Each named move below is a turn or a mirror, shown by a few rows before and after it. Which moves, in which order, take the first row of each later pair to the second? The first pair is answered.
move Kofod:
[ 1.81  1.72  4.33  3.01  1.57 -0.96 -2.07  0.25 -1.78 -1.40  3.44] => [ 2.73 -3.74  2.39 -2.07  2.18 -0.82 -1.15  2.10 -1.77 -2.45  2.77]
[ 0.64 -0.23  2.70  0.84 -3.30  1.50  1.20 -1.18  0.32  1.83 -2.59] => [ 0.71 -2.05  1.46 -1.13 -3.07  1.28  1.39 -0.82  0.31  1.59 -2.65]
[ 0.12  2.61  1.90  1.04 -0.74  1.55  1.50 -2.06  0.43  2.03  1.72] => [ 1.31 -2.13 -0.38 -3.16 -0.38  2.04  2.57  0.06 -0.05  1.10  0.91]
move kazi:
[ 0.52 -4.24  3.94 -0.69 -3.15  0.60 -0.85 -0.33 -0.66  0.22 -0.32] => [ 0.19 -4.20  3.38 -0.95 -3.08  0.73 -0.44 -0.55 -0.62  0.50 -0.66]
[ 1.30  1.20  2.12  1.26  0.04 -0.37 -1.20 -1.14 -0.05  0.10  0.99] => [ 0.65  1.58  0.04  0.26 -1.60  0.89 -0.06 -1.39  1.15  0.94 -1.91]
[-2.30  4.43 -1.99  3.40 -2.08 -0.35 -1.20 -1.12  1.57  1.69 -3.55] => [-1.47  4.71  0.69  4.99 -0.69 -2.19 -3.31 -0.61 -0.46  0.14  0.22]
move Tumu:
[-1.75  3.45 -1.95  0.27 -1.42  1.02  2.35 -1.75  1.93  2.52 -0.44] => [-1.65 -0.59 -2.87 -1.55 -1.90  1.48  2.15 -0.61  1.84  1.64 -2.85]
[ 1.49  1.63 -4.74  0.57  0.48  1.83  2.09 -2.60 -0.13  2.34  1.65] => [ 2.11 -2.08 -5.11 -0.61 -0.22  2.31  2.08 -1.71 -0.43  1.81 -0.17]
[-0.29 -0.17 -0.61 -0.50  0.47  0.19  0.29 -0.56 -1.23 -0.32 -0.61] => [-0.21 -0.69 -0.15 -0.23  0.22  0.20  0.07 -0.10 -1.05 -0.65 -0.17]
[ 1.16 -2.20 -2.11 -5.48 -1.38  1.55  3.42 -0.42  1.19  1.93 -2.07] => [ 1.62 -5.82  1.06 -3.10 -0.82  0.75  1.02  0.97 -0.75 -0.90 -2.81]
move baz:
[-1.27 -0.42  1.17  0.26 -1.63  0.58 -1.20 -0.05 -0.54  1.07 -3.10] => [-1.49  3.23  0.05 -0.73  0.09 -0.06 -0.56 -0.85  0.21  2.35  0.43]
[ 0.55  1.11  0.55  0.26  2.84 -2.01 -1.84  0.54 -0.60 -0.76  3.51] => [ 0.33 -2.38  0.98  1.12  0.57 -1.07 -2.38  1.01 -0.41 -2.47 -1.56]
[-2.65  1.17 -1.63 -1.41 -1.07  1.05  0.70 -0.22  1.11  0.99  0.49] => [-1.46 -1.05  2.08 -0.89 -1.32  1.30  0.62 -0.23 -0.85  0.68  1.79]
Pairs:
Each pair is 2 to 3 moves apart.
[ 0.77  1.50  2.05  2.47  1.70 -0.99 -1.56 -0.03 -1.17 -0.89  2.03] => [ 0.56  1.30  0.36  0.24  3.02 -1.28 -0.41  0.15 -0.80 -0.55  3.27]
Kofod, Tumu, Tumu
[ 0.82 -0.02 -6.86 -2.42  3.78 -3.12 -0.37  0.78  1.91 -0.59  0.85] => [ 2.32 -4.61 -5.42 -4.86  0.93 -0.24  2.65  0.06  1.21  0.61 -0.83]
Tumu, baz, kazi
[-0.65  5.11  2.50  5.20  0.52 -1.34 -2.25 -1.03  0.19  0.12  1.22] => [-1.26  6.87 -0.72  2.59  0.43 -0.63  0.23 -1.40  1.23  2.17  2.23]
Tumu, kazi
[ 2.02  0.20 -0.58 -5.48  0.62  1.60  4.15 -0.44  0.47  3.09  2.27] => [ 1.80 -6.28  1.04 -3.25  0.97 -0.02 -0.05  2.34 -0.88 -1.71 -2.22]
Tumu, baz, Tumu
[-0.66  2.01  4.11  5.36  1.55 -0.96 -1.85 -0.52 -1.84 -3.24  1.65] => [-1.20 -0.79 -4.70 -4.37  0.26  1.94  4.31  0.49  1.46  0.07 -2.07]
Tumu, kazi, Kofod
[ 0.55 -0.60 -3.11 -3.66  1.28 -3.27 -0.50  2.86 -1.18 -5.66  2.08] => [ 1.06 -2.38 -4.14 -5.12 -1.85 -0.87  1.13  2.60 -0.14 -4.59 -2.37]
baz, kazi
[ 2.12 -0.49  4.31  2.39  2.59 -2.50 -1.07 -0.85 -1.17 -0.62  4.24] => [ 0.04  1.76 -1.11  0.87 -2.97  1.32  2.58 -1.94  2.62  2.86 -4.62]
kazi, Kofod
[-1.08  2.28 -4.36 -2.60  0.67  0.10  1.60  0.18  0.97  0.62  0.40] => [ 0.02 -1.56 -0.63 -1.65  2.89 -1.75 -1.00  1.67 -1.22 -2.88  2.83]
Tumu, kazi
[-1.17  3.25 -0.95  1.84  1.28 -2.15 -1.95  0.20 -0.02 -0.64  2.93] => [-1.25  5.03 -0.76  1.16 -0.52  0.22  0.17 -1.55  0.44  1.49  1.74]
baz, Tumu, Tumu
[ 0.82 -2.46 -1.73 -2.06 -0.75  0.41  0.52  0.82  0.92 -0.60 -0.54] => [ 1.43  1.12  2.10  0.99 -1.62  1.42  1.15 -0.95 -0.11  0.80  1.43]
Kofod, Tumu, baz
[ 1.57  0.49  0.17 -2.59 -1.90  2.68  3.87 -1.61 -0.25  2.12  1.14] => [ 1.53 -2.62  3.47  2.61  0.77 -1.14 -2.25  0.42 -2.07 -2.88  0.97]
kazi, baz, kazi
[ 0.21  2.47 -1.21 -0.44 -1.65  0.48  1.53 -0.70  2.03  1.40 -2.71] => [ 0.85 -1.08 -0.67 -2.33 -1.50  0.80  1.58 -0.24  1.09  0.66 -2.44]
baz, Kofod, baz
[-0.80 -6.08  0.28  1.17 -1.31  0.06 -0.55 -1.36  0.36 -0.53 -5.20] => [-1.61  4.27  0.71  4.16  1.61 -2.20 -0.28 -4.01  0.33  2.03  2.34]
kazi, Tumu, Tumu
[-1.06  2.55 -1.91 -0.52 -0.41 -2.10  1.59  0.60  1.57  2.63 -0.89] => [-1.25  2.06 -0.81  0.85 -1.38 -1.93  1.00  0.15  1.67  2.33 -1.86]
Tumu, Kofod
[-0.17 -2.05 -3.20 -3.54  4.14 -2.63  2.09  0.81 -1.95 -1.22  4.23] => [-2.45  2.34 -1.30  3.99 -2.73  1.07  1.96 -2.25  0.50  1.28 -5.43]
baz, Kofod, kazi
[-0.20 -0.12 -0.90 -2.30  0.98  0.46  0.24  0.28 -0.44 -0.67  3.30] => [-0.79  1.79  2.10  1.37 -0.92  1.74  0.03 -1.09 -0.47 -0.13  1.33]
kazi, baz, Kofod
[-0.84  3.06  0.65  1.18 -1.31  0.28  0.25 -0.46  2.56  1.06 -2.48] => [-0.57  0.32 -0.93 -1.80 -1.52  1.08  0.98  0.18  2.97  0.62 -3.68]
Tumu, Kofod
[-1.63  1.98 -1.67  2.33  0.01  1.27 -3.16  1.70  0.58 -2.19 -3.14] => [-0.52  2.42 -2.14 -2.79  1.99  1.34  0.29  1.19  0.24 -0.23  4.18]
Kofod, baz, Tumu
[ 0.12 -0.28 -0.71 -1.14 -2.32  2.55  1.89 -0.13  1.70  0.61 -2.40] => [ 1.56 -0.79  1.94 -1.32  0.50  0.70  1.27  0.03 -0.60 -0.59  3.86]
baz, Tumu, kazi
[ 1.34 -2.76  4.22  4.70  0.26 -1.65 -3.83 -0.25 -1.38 -2.46  0.89] => [ 1.45 -0.02  3.74  4.62  1.70 -2.46 -3.12 -0.66 -1.49 -1.76  3.68]
Kofod, Tumu
[ 0.42  0.30  3.80  0.61 -1.64  2.25  1.76 -2.16 -0.47  0.82  1.09] => [ 0.23 -0.60 -0.55 -3.18 -0.20  1.59  2.89 -0.87  0.21  1.29  1.34]
baz, baz, Kofod
[-2.89  1.49 -8.09 -2.55  2.15 -2.80 -0.71  1.46  1.78 -1.99 -1.69] => [-1.39 -5.65 -3.34 -0.51 -0.65 -1.07 -2.27  1.89 -0.07 -4.01 -5.60]
baz, baz
